X: rows in 3 groups, each row roughly a mix of its group's directions:
X (81 x 10):
-7, -10, 19, 3, -37, 1, 12, -10, 25, -31
41, -9, 19, 37, -2, -3, -4, -10, 7, -9
12, -47, 12, 5, 10, 3, -25, -14, 15, 8
7, -36, -2, -3, -17, -3, 29, 28, 11, -19
-7, -43, -5, -26, -4, 1, -1, 20, 17, 22
1, -45, 1, -10, 6, 7, 1, 36, -12, -11
2, 40, 5, 24, -2, -7, -5, -27, -24, -14
-4, 0, 13, 9, -33, 1, 8, -27, 28, -29
-5, -29, -17, -8, 23, 3, 6, 42, -10, 11
10, 2, 3, 9, -25, -28, 36, 15, -5, -25
7, 25, -30, 14, 15, -6, -20, -7, -16, 32
-14, 16, 34, -2, -21, -8, 25, -6, 26, -19
10, 12, -23, -1, 30, 1, -15, 7, -30, 30
-4, 8, -17, 1, 31, -8, 0, 33, -17, 32
-4, 0, 10, 44, -23, -13, 4, -1, 22, -23
17, -12, 33, 32, -9, 1, 19, 5, 12, -26
10, 4, 12, 1, -35, 6, -14, -40, 4, -21
8, -1, 26, 32, -17, 0, 10, -28, 29, -4
-16, -36, 4, -17, -3, 9, 20, 34, 4, -17
7, 32, 26, 0, -33, -8, -15, -18, -17, 4
1, -8, 35, -9, -43, -2, -4, 10, -11, -18
17, 14, 18, 29, -4, -15, -13, -40, 8, 6
5, -15, 3, -3, -7, -4, 29, 41, -11, -28
39, 28, -25, 14, 6, 16, -10, 2, -5, 15
-5, -13, -3, -30, 32, 33, 1, 1, 10, 22
-3, -25, -22, -25, 30, 10, 7, 28, -8, 15
-9, 8, -33, -30, 15, 3, -23, 2, -17, 24
16, 16, 18, 13, 36, -7, -17, -2, -32, 11
-15, 21, 9, 9, 36, -11, 30, 11, 22, 7
-13, -39, -23, -32, 5, 9, -7, 15, 6, 12
2, 27, -25, -22, 6, 10, -24, -34, 10, 2
-3, 17, -13, -8, 38, -5, 3, 21, -15, 34
5, -10, -22, 5, 27, -12, -4, 43, -9, 20
10, -42, 1, 3, -21, -5, 26, 15, 21, -13
5, -3, -12, -21, 45, 6, -3, 12, -21, 23
-34, -26, 19, -13, -3, 17, 19, 19, 14, -15
30, 28, 9, 36, -14, -4, 14, -13, 8, -8
-14, -18, 25, -8, -15, 13, 19, -4, 35, -24
32, 7, -3, 27, 0, 29, -8, -14, 25, 14
22, -20, -10, 0, 19, 6, 10, 46, -5, 12
-26, -4, 26, -2, 3, 16, 19, -6, 34, -25
20, -9, 18, 22, -1, -31, -20, -34, -2, 1
10, 7, -13, 25, 19, -16, 7, 45, 1, -11
4, 17, 0, 28, -27, -29, 1, 2, 6, -33
-10, 2, -33, -34, 13, -7, -21, 4, -20, 20
9, 12, -31, -13, -7, 5, -25, -5, -26, 32
-12, -16, -1, -15, 30, 19, 12, 27, 32, -1
3, -44, 6, -20, -21, 15, -1, 5, 2, -27
-4, 42, -16, 11, 25, -3, -17, -19, -18, 3
0, -16, -20, -15, 33, 6, -6, 30, -2, 29
11, 7, -13, -12, 29, -3, -35, 5, -33, 11
45, -4, -21, 14, 9, 21, -17, 4, 5, 15
22, -2, 2, 1, 13, -23, -6, 26, -39, -18
18, 9, 2, -10, 39, 7, -18, -23, -26, 11
0, 17, 5, 39, -10, -31, 0, 6, -28, -8
-15, 26, -10, -16, 15, -13, -29, -22, -21, 19
13, -29, -28, -3, -26, 16, -25, -17, -7, -9
15, 25, -11, 4, -13, -1, -31, -24, -27, 20
23, -4, -3, 10, 28, 11, 12, 35, -25, 15
-35, -36, 14, -16, 0, 15, 1, -2, 24, 1
15, 10, -26, -6, -2, 12, -23, -45, -5, 7
-26, -1, 6, 2, -25, 7, 22, -22, 38, 5
25, 10, 6, -6, -39, 7, -2, -35, -4, -15
12, -46, -21, -10, 3, 16, -18, 10, -17, -7
-16, 39, -3, 25, 1, -20, -12, -23, -11, -14
3, 23, 20, 28, -21, 2, 32, -5, 17, -17
7, 33, -7, -11, 15, -4, -15, -6, -27, 35
12, -27, 6, 11, 9, -2, 18, 47, -9, 8
-18, 3, -2, 23, 30, -13, 10, 40, 11, -9
-21, 1, 10, 6, 12, -9, 37, 21, 33, -8
14, 35, -17, 20, 13, -12, -14, -4, -33, 6
8, -17, -21, -11, 27, 1, -6, 33, -9, 30
-15, 3, 11, -23, -17, 15, -5, -44, 20, -7
-3, 34, -16, 20, 34, -11, 4, -6, 5, 25
-1, -16, 28, 16, -34, -9, 20, 4, 11, -26
-10, -1, 22, 13, -37, -6, 14, -4, 25, -28
-25, -41, 25, -9, 3, 10, 8, 16, 10, -16
-15, 17, 26, -1, -7, 19, 10, -38, 13, -22
-7, -14, -15, 1, 28, -11, -7, 30, -18, 33
17, 9, -31, -16, 19, -2, -28, 6, -26, 19
32, 33, -16, 14, 23, 10, -2, 7, -24, -2

one row of each group, then the others: which group is each in?
8, 43, -7, 1, 5, -6, -15, -24, -15, 27
(102)
-24, -24, 18, 1, -21, 4, 28, 0, 30, -13
(86)
7, 31, -1, 2, -23, 0, -7, -36, 11, -29
(93)

-14, 23, -15, -12, 3, -12, -23, -36, -2, 27
(86)
-2, 52, 4, 12, 3, -6, -9, -24, -12, 8
(86)
9, 18, -10, -19, -8, 11, -20, -44, -15, 14
(93)
-27, 27, -15, 8, 39, -8, -16, -4, -7, 12
(93)
0, -35, -4, -35, 13, 14, 4, 28, -14, 2
(102)
-7, -33, 15, -18, -28, 4, 8, 33, -2, -15
(102)
-19, -17, 11, -3, 8, -4, 32, 36, 22, -10
(102)
11, 40, -4, 15, 33, 17, 6, 3, 1, -20
(93)
18, 14, 4, 12, -42, -15, -6, -26, -13, -15
(93)
